Families of rows that turns and mirrors carry onto each other, the same ones carrying the whole set onto itself: the rest of each named row's family, in list order:
5 families of 6 rows:
samil: [ 17  12  16  12  -6  -8 -34  11  -8  54  36]
pepif: [  8  -1   9 -18 -16   6  20  26  -8  13  -4]
Lodu: [ 13   0  26  33 -24  -3 -23  12   0  43  32]
febis: [ -7   8  -2 -15 -18   5  -4  -1 -24  -9 -25]
Lomed: [  8  24  19  33 -16   0 -57 -12 -21  27   9]
norev: [-18  -6  12   6 -52  -3  -4  19 -20   8   0]
posat: [ 29  23  21  25 -17   0 -37   6   1  38  34]
tigun: [ 18  32   9  24 -14   1 -57 -15 -12  21  12]
piv: [-14  12  14 -12 -27  10  -3  -4 -26  -8 -22]
Mif: [ 31  27  13  -1   5  13 -51  10   1  32 -13]
kug: [-10  12   3  -3 -21  -6 -25  -8 -37 -10 -23]
batos: [ -1  -7  26  13 -40 -16   5  18 -20  11  22]
Fafil: [ 11  21  20  29 -25  -5 -60 -13 -11  17   3]
bot: [ 26  30  12   7  11  15 -49   8 -11  40  -6]
led: [ -1  -3   8 -17 -28  11   6  39  -9  21 -10]
Tav: [  2  19   7  18 -11 -12 -56 -15 -23  34  20]
Lozu: [-15   6  -3 -14 -30  10 -16  14 -25   2 -30]
funov: [-11  -5  14   7 -42  -9   9   4 -20  -3   7]
patif: [ 25  16  28  26 -10   3 -33  17  -4  49  27]
Sopo: [  2   7  20 -23 -18  16  17  21 -11  11 -12]
nazud: [ 30  12  32  22 -20  -2 -33  20   9  41  24]
Sode: [ 27  16   6  -4  14  19 -32  18   1  44  -8]
kuda: [-11   1  28   1 -42   1  14   8 -17   4   5]
fiv: [ 18  24   1  -6  13   3 -49   3 -14  45   6]
latod: [ -5   5   9 -21 -13   7 -14 -10 -26 -10 -22]
Sapi: [ 18   6  10 -25   0   7   5  33 -14  20 -12]
Maf: [ -9 -10  28   3 -40  -8   2  -3 -20  -2  15]
vebes: [ 13  -5  21 -26 -10  10  14  22  -7  14   1]
rede: [ 35  33   7   4   5  13 -45   6   0  36   7]
gen: [ -2  17   5  25 -14   3 -57 -21 -21  17  -8]

Same family as tigun: posat, piv, Sopo, kuda, rede
Same family as Tav: samil, norev, led, Lozu, fiv
Same family as Lomed: pepif, febis, bot, funov, patif
Same family as gen: Lodu, kug, batos, Sode, Sapi

Families of rows that turns and mirrors carry onto each other, the same ones carrying the whole set onto itself: the rest of each named row's family, in list order:
8 families of 5 rows:
gatik: [ 23  22   0  17  -3 -27  -3  -7 -35  -8  23]
Pem: [ 10  40  15  45 -36 -24 -18 -22  -8  -2  26]
kava: [  1 -12 -10  16  10  20 -29 -31  21 -21  38]
pidon: [ 17 -14 -23   7   4  14  -3 -15 -15 -17   5]
pabu: [  7  14 -15  32 -33  -8 -25 -49  30   3  43]
Nuped: [  0  -6 -23  19   0  27  -8 -51  14 -16  33]
Selo: [  8  35  -5  31 -36 -34 -19  -3   8   4  39]
tar: [  6  21  14  22 -12 -22  -2   1 -25 -31  13]
Numi: [  2  36 -11  37 -49 -21 -36 -26 -11 -15  34]
vobu: [ -5  -7 -11  -1   1  10  -7   3 -11 -34  21]
medun: [  6  42   8  34 -41 -28 -17 -25  -4   5  27]
vevon: [ 19  40 -11  33 -47 -28 -12 -31 -10  -2  23]
butu: [ 13  39   1  38 -29 -24 -20 -13  -4   3  57]
Zipog: [ 13  28 -11  19 -11 -14   5  -4 -38  -8   7]
vipul: [ 18  20 -14  42 -35   3 -27 -32  24  18  40]
nafem: [-14  -3 -19   7   6   8  -1   0  -4 -35  35]
Kof: [  1 -17   2   7   1  13  -4  -6  -8 -30  10]
damug: [ -8 -11 -10  14  -7  34 -14 -40  14  -5  25]
Kuf: [ 11  29  -1  16 -13 -25  -5  -4 -35 -20  10]
sudar: [  3 -13 -18  13  -7  37 -19 -31  13   3  23]
Saze: [ 11  10  -8  15  13  21  -5  -8 -25 -32  16]
peva: [ -3 -15 -18   0   3  -1  -8  -9 -22 -33  32]
tepu: [ 10  31  -9  15 -24 -17   7   5 -21 -36  25]
Mepo: [ -1  -7  -2  -2   1  14   3   0  -7 -28  13]
gezot: [  3  30   7  13 -19 -22   1   1 -26 -26  13]
benu: [ 13   6 -14  32 -26   1 -42 -55  12  11  24]
guze: [-15  23 -24  41 -28   1 -25 -56   1   4  41]
dopi: [ -8 -18  -7  23 -15  34 -20 -39  12 -10  23]
sevo: [  1  19 -20  40 -35  18 -26 -47  -4  12  50]
Nugu: [ 14  17  -5  15  -6 -29  -5  11 -11 -33  28]
param: [ 18  -2 -12   4   5  19  11  -3  -2 -25  18]
Nep: [  7 -23 -23   9 -17  26 -22 -23   9   5  36]
Filag: [ 12  47 -10  45 -26 -24 -13 -30 -23  -9  31]
leko: [-11  -9 -32  25 -16  27 -22 -38  13 -20  42]
dudid: [  8 -13 -19  16  -2  23 -15 -30  20  15  23]
kimib: [ -8  19  -4  35 -33   6 -28 -50  22   8  40]
misu: [ -4  16   2  47 -38   9 -30 -43  19   6  38]
pak: [ 11  42   5  34 -33 -31 -25 -18   3   5  37]
Lir: [ -9  23 -13  40 -27  12 -32 -52  12   5  45]
zako: [ 24  32   1  20 -25 -10 -14  17 -18 -19  19]

Same family as sudar: vobu, Kuf, pak, Lir
Same family as Zipog: Selo, nafem, guze, dudid
Same family as Kof: Pem, tar, dopi, misu
Same family as Saze: kava, Numi, benu, zako
Same family as param: pabu, Nuped, vevon, tepu
Same family as pidon: vipul, Nugu, Filag, leko

Families of rows that turns and mirrors carry onto each other, the same ones carrying the whole set onto itself: the rest of each named row's family, in list order:
8 families of 4 rows:
goda: [-52   8 -14   5 -13   4 -13   9 -10   7  -9  22   3 -14 -12   2  -6  18]
nop: [ 30  -4   2   5  -6 -10  21  17 -17   7 -22 -14 -31   1 -20 -11  -6   2]
silib: [-19  11  10 -10  -8  39   5  14   1  -7  27  -9   9 -12  13  18  24 -17]
Kaz: [ 14 -14  -6 -27  14  -7 -27 -15  22   7   3 -21 -11 -12 -16 -12  18 -28]
Pilo: [  5 -20  -1  -5  28  -9 -14 -13  16   2  -2 -31 -15  10 -16 -16  37 -25]
sim: [-29  31  23   7 -24  23  20   0 -19 -15  16  -8  15 -12   2  13  10  -2]
Mimop: [-46  16  -7  -8 -11  -7 -13   2 -24 -18   3  14 -14  -5  -1  -4 -21  10]
mamil: [-57  14   1  -3  -8   0  -8  -8 -11 -14 -11  24   1 -16  -5   0   2  15]
tid: [ 22  -6  -8  -9  30 -27 -28  -4  15   1  -8 -11   6  -1  -8  -5  33 -22]
giror: [-30   6  -3   5  -5  -9 -16  -5  -6  -3 -21  28   8  -4 -19 -15 -22  24]
pina: [ 35   2  -1  19   1 -10   1   0   2  27 -27 -23 -16   4 -14 -20  -2 -12]
Lugus: [ -8   0 -12 -10  23 -24 -22 -10  15  -3  13 -14  16   0 -18  -7  37 -38]
tur: [ 31  -5 -13  21  -8  12  -5  10   7  32 -19 -25  -3   2  -1 -11  -7  -8]
Dapa: [-32  17  19   1 -12  22  30  -1 -19 -13  18  -7  33  -2  -4  10  17 -15]
rifi: [-40  31  12  -4 -24  24  11  -1  -7 -14  19  -8  21  -3   9   1  15 -15]
seni: [ 41  -3  -6  15  15  -2   2   0  -6   9 -25 -27  -5   9  16 -11   0   1]
biget: [-51   0  -6   2 -19   2   4  -6 -19  -9 -10  10   3 -19  -1   3 -10  23]
Muvo: [  3 -21 -15  -9  27 -21 -14  -5  20  10 -11 -20  -5   3 -20 -22  23 -26]
rofes: [-27  21  15  -4 -10  20   9  24 -31 -18  30  -8  16 -19   0   5   4  -7]
fifil: [-29   5 -11   3   0  -7  -5 -19 -15   1 -24  18  24 -13  -2  -1 -26  16]
noten: [  1 -10   1 -21  26 -22  -4 -12  17   8  -4 -17  -5  12 -29 -12  33 -30]
dilu: [ 33   0 -12  13  -1  16  15  14 -19  15 -28 -12 -17  -1 -18  -6  -4  12]
ruf: [-23  13  21   7 -26  22   7   4 -23 -32  11  -8  21 -21   9 -11  19 -15]
fofe: [-23  34  29  -5 -26   8  20  -4 -18 -24  13  -9   8   3   2   2  20 -19]
lis: [ 33   4   0  28   3   0   0  12  -3  30 -21 -24 -10   2 -17 -14  15   9]
Gonef: [ 39  -4  -5  18   4   5   7   9   2  21 -12 -37  -7  10 -17 -15   4  -9]
Fip: [-39   3  -2  -2 -11  -1 -12  10 -21 -25  -7  31  21  -8  -9 -10 -12  10]
tupo: [ -4   7   0   0  19 -19 -32  -6   8 -10   7 -24   6   3 -21 -31  43 -24]
Boliv: [-20  16  29  -6  -1  20  17  18 -12 -13  27 -22  13 -14   4  11  28 -20]
zon: [ 50   3  -2  -4  17   8   1   3  -8  18 -13 -18 -13  -4 -19  -7   6   1]
deno: [-47  11   1   7 -14  -7 -16  -5 -20 -11 -12  14 -16 -23  -8 -10   5  26]
zasa: [ -4 -28 -14 -19  33  -7  -8 -18  13   6   1 -28   3   6  -9 -12  18 -30]

Same family as Fip: tid, rofes, zon
Same family as sim: mamil, Muvo, Gonef
Same family as Boliv: giror, Lugus, dilu
Same family as deno: tur, fofe, zasa
Same family as Pilo: pina, rifi, biget
Same family as tupo: nop, silib, fifil

Families of rows that turns and mirrors carry onto each other, the same ones carrying the whole set onto itself: the rest of each named row's family, in list order:
5 families of 8 rows:
babub: [  9  -4  26 -43 -22 -20   4  25]
rop: [-31 -22  26 -30 -42  -6 -19  -8]
bov: [-19 -19  15  11 -23 -42  -5  20]
gube: [ -8 -17 -12 -36 -32  25   1   1]
lusuv: [-32 -26 -20   9 -26   0 -11  -3]
Ruba: [ -4 -48  30 -21 -21  -1   3  19]
rogor: [ -1 -42  28 -15 -15   6   3  25]
vimop: [  6  -9 -20  -4  -5 -15  13  30]
keged: [-12  -9 -24 -42 -20  11  11   9]
rina: [-12 -21  29   9 -27 -33 -18  12]
giful: [ 15 -11 -12  -2 -12 -11  14  32]
livi: [-33 -18  21 -36 -43  -6  -9 -12]
zetos: [-19  17 -25 -13 -27 -20  -9   3]
gufe: [-12   9  22 -44 -31 -13   2  28]
Kobop: [-19 -41 -23   2 -17  -3  -9  -1]
reril: [-23  11 -23 -19 -32 -28  -9  -3]
Bilu: [ -8 -46  27 -15 -15   7   4  18]
Visad: [ 12 -11 -10  -9 -12  -9  24  30]
Bevo: [-13 -22  21  10 -18 -38 -18  17]
sav: [  7 -12 -15   2  -4 -15   3  34]
Fab: [-20  12 -15 -21 -41 -34 -14  16]
gapom: [  1   1  24 -41 -28 -24   3  30]
gela: [-16 -14  18   2 -15 -47  -8  22]
bev: [-22 -38 -22   9 -21  -7 -11  -3]
Gaso: [-37 -20  16 -25 -35 -13 -31  -7]
dab: [  3 -44  22 -18 -10   6   8  13]
luf: [-41 -23  23 -25 -30  -9 -21  -8]
doli: [-16 -16  24   6 -23 -44  -8  18]
tov: [ -5  11  29 -36 -31 -19   3  22]
nife: [-12  -8 -15 -44 -29  16  10   4]
zabo: [-17  15 -22 -19 -32 -29 -11   4]
bapoz: [ -5 -42  21 -13  -6  12   7   5]
rol: [-12 -38 -17  10 -16  -9  -8  -7]
kelov: [ 17  -8 -18  -8 -17 -13  14  30]
nog: [-25 -32 -19   7 -19   3 -10  -9]
Botot: [ -9 -14 -18 -40 -25  21   1   4]
sol: [-40 -20  18 -31 -36 -10 -21 -10]
vas: [ -3   7  27 -43 -26 -14   4  24]
Ved: [-27  13 -18 -16 -37 -28 -15   9]
mugib: [ -6 -11  -9 -45 -24  21  -1   1]

Same family as rina: babub, lusuv, keged, livi, sav, Fab, bapoz
Same family as sol: giful, Bilu, bev, doli, zabo, Botot, vas
Same family as rogor: bov, Kobop, reril, luf, tov, kelov, mugib
Same family as gapom: rop, vimop, Bevo, dab, nife, nog, Ved

